In the data rows, 128 means zero.
Here are some points:
[154 117 142 111 132  98  58 142 103 144 124  87 141 151 120 149  92  74
 156 116 170 174  58  86]
[161 108 167 148 137 113  81 133 130 161 133 119  96 135 121 140 123 139
 189 168 105 130 119 126]
[140 105 158 128 136 115  44 143  83 144 122  90 138 147 111 126  93  65
 142 132 178 172  53  94]
[113 141 137 152 133 126 133 114 126 129  99 147  98 129 127 133 133 158
 114 162  87  97 142 143]
[104 125 124 149 120 136  62  96  85 137 124 104  95 160 127 103 132  84
 132 155 181 155 102  99]
[152 120 116 122 125 147 220 109 204  78 162 199 146  72 143  93 158 179
 102 127  81 100 168 143]
[156 115 118 159 131 150 102 134 143 115 124 121 118 111 127 113 134 135
 138 123 104 149 165 116]
[153  96 111 136 135 153 145 150  74 113 113 119 120 114 137 142 137 151
 147 137 124 176 121 137]
[139 147 123 118 140 141 130 129 175 100 120 151 144 112 133 111 134 141
 141 115 112 103 144 116]
[133 128 134 111 116 149 200 113 194  70 141 191 162  91 157 152 177 191
 102  97  51 125 236 189]
[130 133 111 121 114 123 139 127 134 131 150 160 117 133 157 106 119 141
 145  95 112 130 147 128]
[154 148 127  78 126 142 224 114 139 131 155 183 136 106 155 112 164 181
 117  98  91  67 215 146]
[110 141 161 107 107 152 215 103 193  74 143 198 152 104 148 127 167 210
 105  90  39 116 183 208]
[125 126 124  99 142 139 142 104  94 139 149 153 146 130 145 150 135 130
 100 101 120 140 137 120]
[130 115 111  98 125 131 255 131 224  60 140 185 186  91 185 158 173 205
 102  58  10  81 219 189]
[149 111 101 102 120 147 255 128 202  88 189 175 120 100 165 134 183 199
  71  47  29  88 217 183]
[146 152 141  94  95 139 224 145 208  53 158 180 153 117 143 112 163 202
 102  72  69  90 196 195]
[ 86 147 108 143 139 124  53 108  79 172  84 117 123 171  61 116  86  79
 106 205 220 160  33  65]
[108 145 114 152 112 130  53 130  77 140  76  74 129 162 123 132  97  95
 141 162 188 170  48  79]
[110 138 113 103 126 148 212 133 141 104 121 160 136 122 184 131 159 153
 138 145 102  96 200 172]
[154  98  94  96 147 130 173 132 178 123 143 167 159 135 125 116 131 168
  93  94  72 112 166 131]
[148 127 119 122 133 142 153 153 149  83 142 154  91 126 152 111 159 154
 115  87 100 122 155 137]
[ 91 110 112 128 114 118 144 147 152 104 100 128 129 130 160 137 120 115
 134 127 112 144 109 132]
[143 147 168 126 119 108  99 130 147 158 109 126 133 160 118  92  69 154
 147 128 138 112 121  90]
[153 102  97  94 149 129 210 134 188 107 144 178 152 126 140 117 144 168
 108  85  58 114 189 146]
[140 119 123 135 141 139 220 133 174  89 142 149 126  75 144 136 161 182
 105 100  50  80 197 182]
[164 115 152 112 120 131 109 127 148 134 176 111 133 147 131 142 137 146
 130  86 131 155 140 143]
[111 146 160 139 108 148 138 110 148 101 112 156 140 141 117 121 143 169
 114 120 100 142 126 169]
[141 129 127 110  75 145 255 127 221  75 183 210 152  94 164 120 186 229
 100  52  44  88 234 231]
[132 156 127 115 120  96  53 157  99 111  84 112 115 142 129 116 103 117
 139 157 177 132  84  88]
[118 116 137 134 151 113  99 129 123 139  99  73 143 125  89 157 116 120
 116 147 149 117  97 110]
[148 126 143 140 113 121  89 142 104 120 146 115  92 134  96 121 139 120
 131 123 133 127 122 132]
[138  89 159 142 176 127 120 141 118 157 135 107 144 129 122 131 105 108
 170 144 113 154  84 123]
[126 128 134 140 142 148 139  92 159  97 140 144 136 101 110  96 137 137
 111 154 123 120 121 109]
[108 152 137 141 114 110 186 104 203  96 172 150 138  94 155 134 160 162
 123  69  61  97 201 174]
[188  88 126  80 122 133 213 157 178 111 145 183 135 133 158 149 148 213
 131  78  64 116 172 182]
[152 137 116 102 112 134 255 126 205  90 192 209 116  74 153 114 204 175
  85  70  49  35 251 204]
[120 155 105 146 133 114   0 120  38 176  70  72 137 178  52 137  56  73
 123 180 252 193  11  58]
[105 126 139 159 144 131   0 130  45 171  93  50 133 132 100 144  90  95
 135 186 210 173  41  62]
[139 124 144 150 143 156  22 112  91 143 114  94 167 151  66 113  80 111
 143 170 187 183  71 107]
[ 78 140 110 160 117 109  10 130  58 168  64  60 102 158 126 141  91  51
 140 173 221 183   0  72]
[135 112 140 150 152 136  83 149  97 127  96  85 145 133 118 110 100 111
 164 140 146 146  73 101]
[134 141 151 105 109 123 195 117 202  91 170 160 154 120 144 118 145 182
 109  97 108 109 154 172]
[123 138 129 142 134 123 159 114 141 118 101 154  96 115 118 118 145 167
 121 158  73  94 165 147]
[140 125 127 143 116 132 139 120 121 160 127  80 121 152  99 134 127 124
 138 130 152 109 152 156]
[155 133 129 130 115 129 140 137 136 148 142 159 126 122 143 111 111 120
 161 109 112 123 143 124]
[115 128 149  96 150 157 178 104 149  57 134 166 149 108 148 146 195 172
  89  65  49 102 214 176]
24 more points follow, each with its number after it:
[149 121  95 108 150 148 232 147 175 105 154 186 126  98 152  93 160 162
 111 116  67  74 182 165] 0
[ 83 153 143 181 142 106   0 110   0 230  54  23 129 208  31 132  32  29
 142 213 255 207   0   5] 1
[150 120 127 101 158 125 177 133 171 110 119 158 150 106 141 131 137 134
 110 120  88  90 173 124] 2
[130 131 134 126 124 121 125 123 124 175 159 144 146 133  98 111 109 101
 139 113 153 143 122 119] 3
[ 77 129 131 124 147 136 112  95 109 154 110 100 125 128 191 136 134  98
 124 163 124 125 123  93] 4
[149 133  82  99  89 136 255 129 224  57 153 211 128  91 180 141 195 192
  98  80  18  73 255 205] 5
[116 123 124 124 130 116 144 140 131 109 114 118 126 145 130 137 136 108
 144 132 118 110 106 134] 6
[107 136 119 178 141 136  39 119  79 147 109  79 122 106  86 109 109  72
 127 203 186 160  62  72] 7
[124 119 157 144 145 122  58 122 106 170 146  66  92 129 101 128 114  84
 144 194 197 140  84 113] 8
[147 141 102 111 125 132 208 147 212  56 112 194 132 101 172 106 150 169
 119  68  51 101 204 149] 9
[140 125 122 140 123 109  60 128 146 140 139  91 120 146 102 155 120 107
 105 155 153 155 116 109] 10
[108 141 133 143 133 126  17 103  73 169  76  93 142 155 111 106  79  73
 138 171 207 176  37  42] 11
[119 134 123 115 123 145  79 112  94 145 123 108  90 139 143 101 121  92
 132 155 165 117 129  94] 12
[161 129 160 113 131 137 161 132 142 111 178 117 119 101 147 100 138 129
 146 113 125 115 115 147] 13
[151 134 125 108 141 143 199 116 178 109 181 150 137  70 172 143 151 165
 109 101  80  88 194 160] 14
[102 128 139 150 163 109   0 117  54 186  87  20 129 165  50 149  83  56
 122 200 213 162   9  60] 15
[141 120 122 149 127 129 138 145 154 128 152 149 118 116 107 153 142 131
 150 148 128 131 162 158] 16
[162 112 104  79 128 138 255 126 255  40 206 221 152  68 196 136 209 231
  82  74   3  72 255 218] 17
[109 132 166 117 156 103  74 130 105 152 120 135 155 151  90 147  87  89
 142 128 147 149  74  72] 18
[142 148 105  99 112 131 239 135 164 120 165 162 143 103 164 134 147 172
 125  90  90  61 226 170] 19
[127 121 136 144 123 145 164 115 134 125 146 156 107 125 131  93 128 156
 116  72  84 118 137 141] 20
[ 76 140 126 191 148 114   0 119  11 217  68   0  91 184  38 130  46   0
 141 230 255 215   0  20] 21
[113 139 115 130 133 117 107 121 118 158 149 107 107 105  96 125 143  85
 134 142 164 105 124 101] 22
[140 107 134 125 143 114 150 120 181 125 164 115 120 104 133 137 155 141
 103 151 102  97 120 142] 23
Which of these numbered points is nearest to each point below, ignoring the direction in which the first points spread most? Its number follows each.
[118 125 138 114 129 130 156 134 149 129 106 129 120 148 134 118 126 124
 145 125 110 110 116 153] > 6
[126 114 134 136 124 133 137 114 110 129 118 127 100 135 130 100 121 130
 134  81 116 125 117 122] > 20
[123 126 124 159 122 128 105 120 119 179 129 134 142 122  84 134  94 112
 142 122 137 158 118  99] > 3
[152 121 124 117 118 145 177 115 173  93 156 165 134 104 133 150 165 160
 112  76  45 104 230 161] > 10
[173 121  70  96 106 144 215 153 177  73 124 156 125 135 175 125 166 190
 103  85  85  95 195 169] > 5
[126 129 125 139 130 110 136 139 132 118 126 138 140 125 144 133 122 117
 144 152 136 127  87 133] > 6
[176 115 168 123 159 141  75 136 106 115 101 122 135 124  85 108 117 151
 117 154 132 143 124  94] > 2
[131 149 105 111 115 133 255 142 232  62 147 242 158  78 218 124 168 231
 119  51   0  63 255 175] > 9
[138 116 121  84 134 135 205 113 197 140 179 158 121 157 144 135 190 159
  87  90  81 101 209 173] > 10
[133 117 112 130 124 143 166 149 172 117 140 127 190 121 116 140 102 166
 113  79 125 151 142 156] > 3
[109 117 137 154 141 122  55 123 117 175 137  67  97 124  93 141 110  92
 116 190 181 143  47  97] > 23
[135 134 110 136 115 120 124 130 116 167 142 113 127 141 135 138 114 121
 126 122 161 122 145 117] > 19
[144 144 130  88 148 127 198 148 155  79 102 169 177 137 129 138 133 187
  94 105  96 101 137 151] > 2
[142 121 137 123 124 135 154 157 144 103 128 120 123 119 148 101 126 115
 154  95 138 142  91 134] > 13
[104 139 123 132 142 128  24 105  77 183  75  89 138 173 112  94  59  63
 159 174 201 171  37  47] > 11
[132 107 104 140 130 112  65 149 119 132 108 109  86 165 123 132 121  83
 122 158 165 153  92  79] > 5
[ 89 147 160 152 126 129   9  88  39 161 108  91 101 139 114 118 105  72
 116 186 201 164  70  73] > 12
[128 142 105 141 139 159 214 119 182  75 151 180 136  75 162 122 181 163
 112 121  55 111 195 166] > 7
[ 79 133 149 183 128 127   0 116   5 215  77   0 125 145  70 142  57  31
 150 202 255 172  14  22] > 21
[114 113 153 155 149 115  29 115  78 179 132  33 109 141  84 133  96  73
 124 223 214 152  26  80] > 23
[158 140 136  98 121 106 127 139 144 114 144 155 127 115 131 142 141 140
 129 127 106 102 149 127] > 2
[163 133 116 115 120 137 196 143 185  67 144 193 118 110 146 106 160 155
 125  82  83  94 208 159] > 9
[117 127 151 105 151 111 128 142 148 128 110 176 154 134 117 143 113 133
 121 102 101 146 113 101] > 18
[126 143 114 122 125 123 210 121 163 100 172 170 107  89 135 115 180 150
 114  96  81  66 198 162] > 22
[131 125  79 135 131 121  28 145  57 147  64  32 101 182  97 137 105  96
 123 170 216 162  52  75] > 5
[134 133 135 136 131 136 151 121 106 115 162 125 154  90 152 122 126 161
 126 106 129 144 140 129] > 14
[136 135 155 128 107 131 166 115 178 127 121 159  97 109 154  99 123 175
 134  80  48  73 191 144] > 20
[140 122 138 134 151 110 108 127 114 145 136  83 101 128 132 141 131 103
 134 166 168 117  88 139] > 8
[ 95 117 137 126 148 126 169  85 142 130 135 128 136 106 200 127 150 125
 122 132  74  97 160 112] > 4
[155 102  80 110  90 142 255 146 222  56 186 215 136  94 210 165 197 235
 126  25   0  76 255 255] > 5
[154 114  71 112 115 143 190 153 153  87 100 123 137 147 154 139 161 179
 107 100  93 112 181 166] > 5
[126 139 139 130 139 141 116 129  95 141 161 100 137 107 127 123 113 123
 112 128 161 154 101  96] > 14
[ 89 148 158 165 133 143  10  87  35 164 110  65 117 154 110 117 100  68
 133 174 198 161  56  87] > 12
[124 134 128 106 143 112 246 151 208  72 124 200 129  97 171 155 167 155
 135  72  29  73 202 188] > 6
[162 118 153 105 120 101  95 143 122 145 134 119 115 156 134 147  95 150
 141 143 140 136 112 107] > 10
[119 137 101 152 136 144 141 129 136 106 131 138 117  84 128 114 153 127
 118 171 129 130 133 127] > 7
[145 102 156 158 142  86   0 143   0 255  62   0 112 224  34 143   0  31
 175 236 255 230   0   0] > 1
[126 150 115 135 123 123 142 135 134 138 148 136  97 103 117 115 141 106
 112 112 143  95 150 130] > 22
[143 105 130 167 146 108   0 156  62 208  86  68 115 194  55 147  51  39
 183 215 248 207   4  71] > 16
[ 97 127 103 147  99 112  99 124 145 119 125 117 121 169 144 143 137 130
  82 103 122 169  85 121] > 10
[119 148 113 115 104 117 170 135 110 140 132 151 117 109 164 134 137 126
 124  96 132 109 169 126] > 19
[150 138 134  89 130 110  84 127 108 152 142  96 141 144 123 152 104 145
  92 122 167 145 122 103] > 10
[109 118  90 131 134 121  76 125  86 156 105 125 143 160  87 140 128  81
 120 165 184 167  78 104] > 5
[162 129 117  95 119 152 255 131 204  86 155 162 111 109 175  96 168 208
 106  53  40  78 250 200] > 12
[136 105 141  99 146 133 210 116 187 121 161 191 142 124 165 130 149 145
 136 103  76 106 164 150] > 2
[162 116 117 116 115 138 189 139 158 122 140 133 106 131 149  96 140 172
 105  81  92  96 193 160] > 20
[ 97 158 149 154 128 103  12 109  53 199  93  60 114 135  75 116  75  26
 156 170 235 145  64  29] > 22
[139 124  94  97 152 148 255 144 191  85 150 207 119  92 173 104 190 199
 107  96  28  70 225 187] > 0
[119 139 152 141 124 101  61 136 102 146  91 142 157 152  75 175  69 136
 153 149 129 166  93 116] > 18
[121 148 146 128 146 120 100  92  93 142 113  88 115 136  86 125 134 116
 102 146 124  94 136 102] > 15
[144 114  99 108 144 138 214 126 153 118 155 177 108 127 140 113 151 163
 114 124  83  84 183 166] > 0
[124 126 129 119 104 160 166  91 179  95 145 169 153 108 151 117 176 171
 102  71  70 127 188 152] > 11
[139 127 143 117 147 128 113 124 133 141 126 107 111 110 159 134 119 112
 135 188 163 128 126 103] > 14
[135 110  88 124 161 131 233 133 173 119 139 188 114 134 150 101 157 156
 125 126  76  71 178 153] > 0
[107 167 125 154 102 126 131 135 154 136 136 152 120 102 110 107 107 134
 120 158 138 116 113 128] > 7
[126 135 125  97 151 111 182 136 127 118 159 163  85 103 166 101 145 137
 127 129 114 108 121 124] > 0
[117  98 138 138 125 134 158 107 159 127 131 142 137 136 197 134 155 151
 131  93  60 133 182 161] > 4
[106 133 115 129 118 105 120 143 110  97 115 113 132 163 123 129 150 103
 135  76 123 108 133 131] > 6
[167 117 107  94  96 168 255 150 249   9 206 253 175  47 235 127 212 255
 105   0   0  85 255 246] > 17
[110 148 157 117 105 108 147 111 163 118 157 155 101 147 126 119 150 116
 119  69 115 115 122 139] > 20
